Named turns come first, each shown by rows before and after it. Which turns, in which order, take the first row of each pair that follows to the second? Write the first one first, as in the answered first pair.
Z_438:
[-37  35 -12 -18  15  -7  -6   4 -14 -20 -14  -6  -7  -3  -5]  ->  [-13  26  14 -12  19   6 -21  21 -31   2 -13  -2  20 -19  -1]
[-11 -12   4   1 -20   6  13 -12  21  26  29  -4 -53   5  17]  ->  [-40   7 -29  -6  17   3  -5  -4  33  -4  -5 -15 -26  36  -8]
[ -7   2  -8  -8  -8 -14 -10 -13  -3   5   4  -4 -26 -11   3]  ->  [-12  12 -20  -6   4 -12 -18  -4   2  -5  -8  -7  -9  -4  -6]
[-40  16 -50 -13   9 -20 -30  -1   5 -25   5  -7  -6   9 -14]  ->  [ -4   4 -19   0  23  -7 -53  26 -22  -7   3  -5  32 -18 -14]
Z_258:
[-15  11 -20  -5  16 -13  -9   2   5 -16  -6  20 -27 -10 -10]  ->  [-21   7 -22  -7  -3  -9   7  -8  10 -20  -1  13 -35  -2  -2]
[  6 -20  21  14   6  11  21   5   2   3  11   4  14 -11   3]  ->  [  8 -21  23  11  14  13  12   5  -1   6  10   8  11 -11   1]
[-21  39 -11   4  -2 -14   0  21 -11   0  -4  11 -17  -8  -2]  ->  [-23  34  -9  -3  -9 -13  16  11  -1  -2   3   5 -28   4   1]
[-28  -3  -6 -11 -47  16  46 -16  15  -6  -1  -3 -16  16  -3]  ->  [-12 -12   0 -13 -39  26  44  -6   5  -3 -13 -15  23  29  -6]
Z_215:
[  3 -17 -10  -4  -2  28  -1  -6  12 -17 -11 -38  23  49   4]  ->  [-15   6 -27  -7   4  12  -2 -11  24 -33 -12 -21 -11  46  -1]
[-13   3  -2  -2 -21 -18  23 -16  14   8  19   6 -42  -6  -4]  ->  [  3   2   7  -1 -26 -10  17 -11   8  21  22   9 -40 -19   4]
[ 34  24   0  21  23  16 -35  17 -18  -6  -4  29  37 -42   7]  ->  [ 41   9   2  13  25  23 -25  18 -14 -11 -12  11  62 -22   3]
[ -1 -10  12  -9  -3  21  38 -18  19  -1  -9 -28  18  30   1]  ->  [-20   6  -5  -8   1   8  36 -27  30 -12  -8 -18  -7  27  -2]
Then:
Each pair is 2 to 3 turns apart.
[ 46 -23  24   9 -18  35   4   4  -9  32  -1  -2  41  24  17]  ->  [ 28  19  11  17   7   0 -38  15 -18  27   1  50 -16 -29  13] | Z_258 Z_258 Z_258
[ 21 -24  -2 -16  11  -7  19  -9  -7 -25   0 -16  18  14 -16]  ->  [ 25 -33   5 -14   1  -8  31 -13  -9 -14  11 -15   4  10  -6] | Z_438 Z_438
[ 22  -9  17   3  -5  14  -1   9 -15  18   9  -8  18  -9   5]  ->  [ -3   7   4  -3 -16  -2   4  -2  -1   9  20  14 -32 -10   8] | Z_258 Z_258 Z_438
[-15  18   2   3 -12 -24 -14   0  -4   4  27  41 -70 -47  24]  ->  [  6 -11  23  -2 -44  -3  22 -11  -7  21  46  21 -54 -30  39] | Z_258 Z_215
[ -5   7  -1 -14  18 -36 -37  26   4 -32 -12  19 -29 -34  -1]  ->  [ 21 -26  30 -13 -26 -22   0  14   2 -10  22  16 -39 -37  21] | Z_215 Z_215 Z_438
[ 41  13  31  20   7 -10 -26  37 -38  31   1  15   5 -54 -14]  ->  [-34  46 -30  -4  -3 -38   9 -11  16 -23 -11   7 -60   8 -24] | Z_438 Z_438
[-44   3 -34 -15   5 -15   8 -24  17 -28 -19 -23  17  46 -23]  ->  [ 12   1   6  10  32 -14 -51  25 -36   7 -18  11  46 -23 -19] | Z_258 Z_438 Z_258
[ 30  22   5   3  16   1  -6   1 -47  17  -6  26  23 -38  -4]  ->  [ -3  25 -10  -8 -26 -14  36 -38 -17   1  14  19 -33 -15   9] | Z_258 Z_438 Z_258
[  5  35   8  -5   1   8 -43  36 -25 -12 -27  32 -20 -28 -24]  ->  [ 31   7  33  -6 -23  22 -25  32 -34  11  -4  23  -7 -34 -13] | Z_438 Z_215
[  4 -18  -3 -13  -7  22   1   0  14  -5  -7 -16  45  27   4]  ->  [ 14  -2   6   3   8  16 -30  20  -6  10  -3  13  34 -16   4] | Z_438 Z_258 Z_258
[-22  31 -13 -25  40 -14 -26  16  16 -20 -26  17  24  -3 -18]  ->  [ 25  -7  28 -20  20  10 -16  30   1  15 -12   6  59 -16  -6] | Z_438 Z_215
[-32  23 -26 -10  18 -11 -29  -8  26 -17 -25  22 -18  -1 -21]  ->  [ 30 -11  28   5 -15   4 -21   3 -10  30  17  28  -8 -41   8] | Z_438 Z_215 Z_438
[-30  -4  -8   5  -8  -7  21 -16   7   3   9   2 -33   1  -7]  ->  [ -1 -13  10  10 -10  -2  10  -8  -8  23  19   9 -27 -24   3] | Z_215 Z_215
[-31  25 -24  -5   0 -21   4 -23  15 -22   2   9 -41   1  -5]  ->  [-30  28 -27  -6  15 -22  -9 -12  16 -26 -10   8 -31   3 -12] | Z_438 Z_258 Z_258
[-44  18 -30 -19 -37 -17  34 -38  32  -1  30   4 -66  15  11]  ->  [  7  -1  15   3 -42  -4  11 -13  -7  38  55  27 -59 -44  32] | Z_215 Z_215
[ -5  29  20  -6 -34 -17  24 -31   3 -19  36  23 -31 -19  55]  ->  [-11  15   5 -15 -27   1  43 -31  15 -37   5 -27  29  42  37] | Z_258 Z_258 Z_438
[-21 -12  17 -12 -23  -5   8   2   4  10  14  17 -20 -26  26]  ->  [ -8  -9  22  -7  12   7 -16  28 -16  10  -5  15  20 -30  17] | Z_438 Z_438 Z_438
[-34  24  -6 -17 -19 -14  -7 -14  -9  -4  24   8 -54 -17  -3]  ->  [-22 -10   6 -26 -43  12  33 -18   2  -4  24 -37 -13  25  -3] | Z_258 Z_258
[  5   3  -4  12 -19 -24   3  -3   7  -8  13   8 -30 -12   0]  ->  [  2  -6  -8   1 -14 -13  18   0  17 -16  -3 -20  11  23 -12] | Z_258 Z_258 Z_438
[-11  21  11   3 -11 -30  16 -10   4  -1  14  26 -21  -7  21]  ->  [ 14  14  30  10   2 -22  -2  17 -13  13   6  25   6 -23  18] | Z_438 Z_438 Z_438
[  5 -19  16   5  27  -1  26   8 -12  15 -22 -35  31  21  -4]  ->  [ -7 -24  12   1  -4 -10  47 -13  -4  16   1 -32  -8  24   9] | Z_438 Z_438
[ 18  13  26  -6  -4  -1  12 -14   6  12   7   8 -43 -17  10]  ->  [  2  29   8  -8   9 -10  -2  -9   8   1   0  14 -41 -15   1] | Z_438 Z_215
[ 28 -15  22   6   6  13  -5  17 -12  10  -4  -9  33 -13  -5]  ->  [ 17 -12  16   3 -19  -4   5  -6  -5  12  20  12 -27 -29  19] | Z_258 Z_438
[  8   4   9   4  20   1 -42  30 -15  -2   4  12  17 -33   9]  ->  [-11   1 -13  -6  22   6 -20  19   9 -24 -18 -21  42  18  -5] | Z_215 Z_215 Z_215
[  8   8   1  -8  25  16 -22  -3 -14   1 -26   8  40   8   2]  ->  [-24  16 -16 -16   6  -4   3 -31   8 -17 -17   4  -6  30   2] | Z_438 Z_438 Z_438
